Each path below is one point turned by a fixed rotation once a step. After each direction that follows a path, write how fast that rotation turns it, in deg/step (0 if it stays still).
Each turn is a multiple of 5 degrees from 10 to 175, or 0.
Each row of a path follows its step; steps can be skipped.
Path 1:
step 0: -0.066 -1.000 1.389 0.147 -2.435 1.311 0.666 -1.184 -1.892 1.258 0.245 -1.298 -3.221 0.023 -1.133 -2.208 0.314 -0.528 0.194 2.250 2.541 -0.668 -0.650 -0.269 -0.561 -0.353 0.022 2.069 2.231 1.496 0.558 0.823 0.569 0.608 0.416 1.148 -0.431 0.434 0.254 -0.763 -0.889 0.278 -1.848
step 1: 2.347 0.950 -0.109 2.464 -0.590 1.197 -1.428 -0.065 0.922 0.966 -1.769 -0.109 -0.107 1.362 0.943 -1.625 2.107 -0.955 2.563 -0.530 -0.023 0.930 0.532 1.393 -1.150 0.021 0.150 0.954 0.574 1.077 1.048 -0.179 -3.579 -2.002 -0.273 0.443 0.454 0.818 -1.361 0.454 -0.185 -0.463 -1.297
step 2: 0.397 0.159 1.319 0.043 -1.385 1.837 0.425 4.634 1.788 -1.326 1.624 -0.086 -1.772 1.079 -1.567 -1.479 0.169 1.426 -0.088 0.954 -0.909 1.103 0.996 -1.570 -0.709 0.912 0.795 0.224 -1.418 0.614 1.221 -0.629 -1.168 0.134 -1.319 0.868 -0.077 0.259 1.335 0.553 -1.508 -0.285 0.051
step 3: -0.024 -0.669 0.852 -0.120 1.697 2.281 -2.167 0.705 -0.336 1.172 2.403 -0.509 0.387 1.439 -0.539 0.227 0.200 -0.778 -1.162 0.758 1.595 -0.954 0.304 1.387 -0.585 -0.040 -0.721 3.791 -0.312 0.263 -0.113 1.376 -1.153 2.071 -1.322 -1.566 -0.821 -0.560 0.233 1.346 -0.079 -1.363 -2.195
step 4: 1.690 1.962 -0.008 0.636 -1.128 1.368 1.870 0.383 -0.630 0.501 -0.893 -1.066 -0.971 1.549 -0.579 -1.736 -0.763 -0.616 -0.428 1.866 -0.356 -1.649 -1.429 0.520 -1.065 -1.247 -0.559 1.425 1.848 -0.394 -0.598 1.644 0.257 0.057 -1.062 2.651 2.685 2.139 -0.863 1.444 0.372 -1.427 -0.433
step 5: 0.245 1.233 1.732 0.155 0.893 1.499 -0.537 2.214 -0.640 1.388 -1.357 -0.152 -3.043 1.136 0.386 0.343 0.814 0.744 2.342 0.997 -0.598 0.702 1.664 2.304 -0.705 -1.373 1.321 0.214 -0.879 -1.287 -1.002 0.756 -2.191 -0.375 -0.642 0.557 -0.889 -0.344 -2.410 -1.546 -1.175 0.316 0.944
step 6: 1.773 1.418 3.109 -0.222 0.374 -0.151 0.187 2.138 1.595 -0.741 1.363 -2.688 -0.232 0.545 0.426 -0.680 -0.314 0.683 -1.711 1.299 -0.479 -0.027 -0.567 -0.390 0.668 3.388 1.226 0.234 1.502 -0.436 0.318 1.126 -2.105 0.583 0.669 0.250 -2.003 -0.751 -0.455 1.367 -0.862 -0.002 -1.134
step 7: 0.916 0.950 -1.241 0.172 -0.011 0.782 -2.027 1.797 0.467 -0.300 0.306 0.406 0.030 0.938 1.129 -2.997 -2.886 -0.306 -0.128 -0.152 1.122 -0.906 0.764 1.854 -0.825 -1.162 -1.700 0.949 0.026 -2.548 -0.838 0.668 -1.425 3.158 0.487 -0.988 0.089 0.558 0.524 2.196 0.418 0.571 -0.362
step 9: 0.108 -0.302 1.557 -0.423 0.023 1.827 -1.686 -1.361 0.330 -1.922 -1.176 -2.756 -1.524 1.328 1.970 -1.698 1.939 -0.065 1.396 0.610 -0.108 0.418 -0.348 1.726 -0.287 -0.965 1.568 -0.268 0.234 -1.119 0.567 -0.121 -0.183 0.451 1.316 0.235 -1.287 0.390 -2.844 -0.334 -1.019 0.263 -2.506
0.070 -0.282 0.065 0.100 -0.288 0.431 -0.241 -0.623 0.155 -0.585 -0.127 0.469 -0.682 -0.997 0.602 -0.374 0.985 0.096 0.123 0.113 -0.125 -0.113 -0.011 -0.528 0.310 0.038 -0.635 0.231 0.408 -0.110 -0.728 -0.825 -0.102 0.068 0.189 -0.282 -0.337 0.214 0.252 0.735 -0.307 0.402 0.208
35
-0.140 -0.115 -0.769 -0.047 0.258 -0.184 0.112 -0.222 0.032 0.128 -0.413 0.247 -0.088 -0.524 -0.853 -0.037 -0.015 0.023 -0.171 0.910 0.744 -0.882 0.286 0.347 0.040 0.782 -0.623 -0.059 0.006 -0.602 0.452 -0.490 -0.443 0.445 -0.041 0.501 0.409 -0.505 -0.099 -0.031 0.287 0.056 -0.639
100
0.164 -0.367 -0.193 -0.131 0.483 0.491 0.017 -0.055 -0.144 -0.816 0.414 -0.348 -0.028 -0.119 -0.581 0.222 0.090 -0.003 -0.332 -0.058 0.184 -0.238 -0.836 0.127 -0.020 0.240 0.222 0.465 -0.113 -0.231 0.776 0.137 0.436 0.295 0.531 -0.031 -1.520 -0.239 -0.285 -0.144 -0.813 -0.192 0.303
110
-0.423 -0.933 0.119 -0.107 0.842 0.284 0.374 -0.671 -0.409 -0.026 -0.187 -0.211 -0.304 0.173 0.543 -0.087 0.100 -0.014 0.406 0.596 -0.326 -0.550 0.014 0.005 -0.127 -0.688 0.240 0.384 0.292 0.108 -0.356 0.145 0.820 0.141 0.020 1.013 0.207 0.272 -0.365 -0.327 0.604 -0.616 -0.046
80
-0.373 -0.612 -0.491 0.553 -0.551 0.035 -0.035 0.177 0.461 -0.700 -0.039 -0.411 0.339 0.000 0.721 -0.238 -0.284 -0.212 0.561 0.417 0.684 0.312 -0.078 -0.026 0.171 -0.057 -0.544 0.100 -0.187 0.988 0.586 -0.102 0.248 -0.261 -0.054 -0.137 -0.107 0.248 0.084 -0.912 -0.019 0.691 -0.660
35
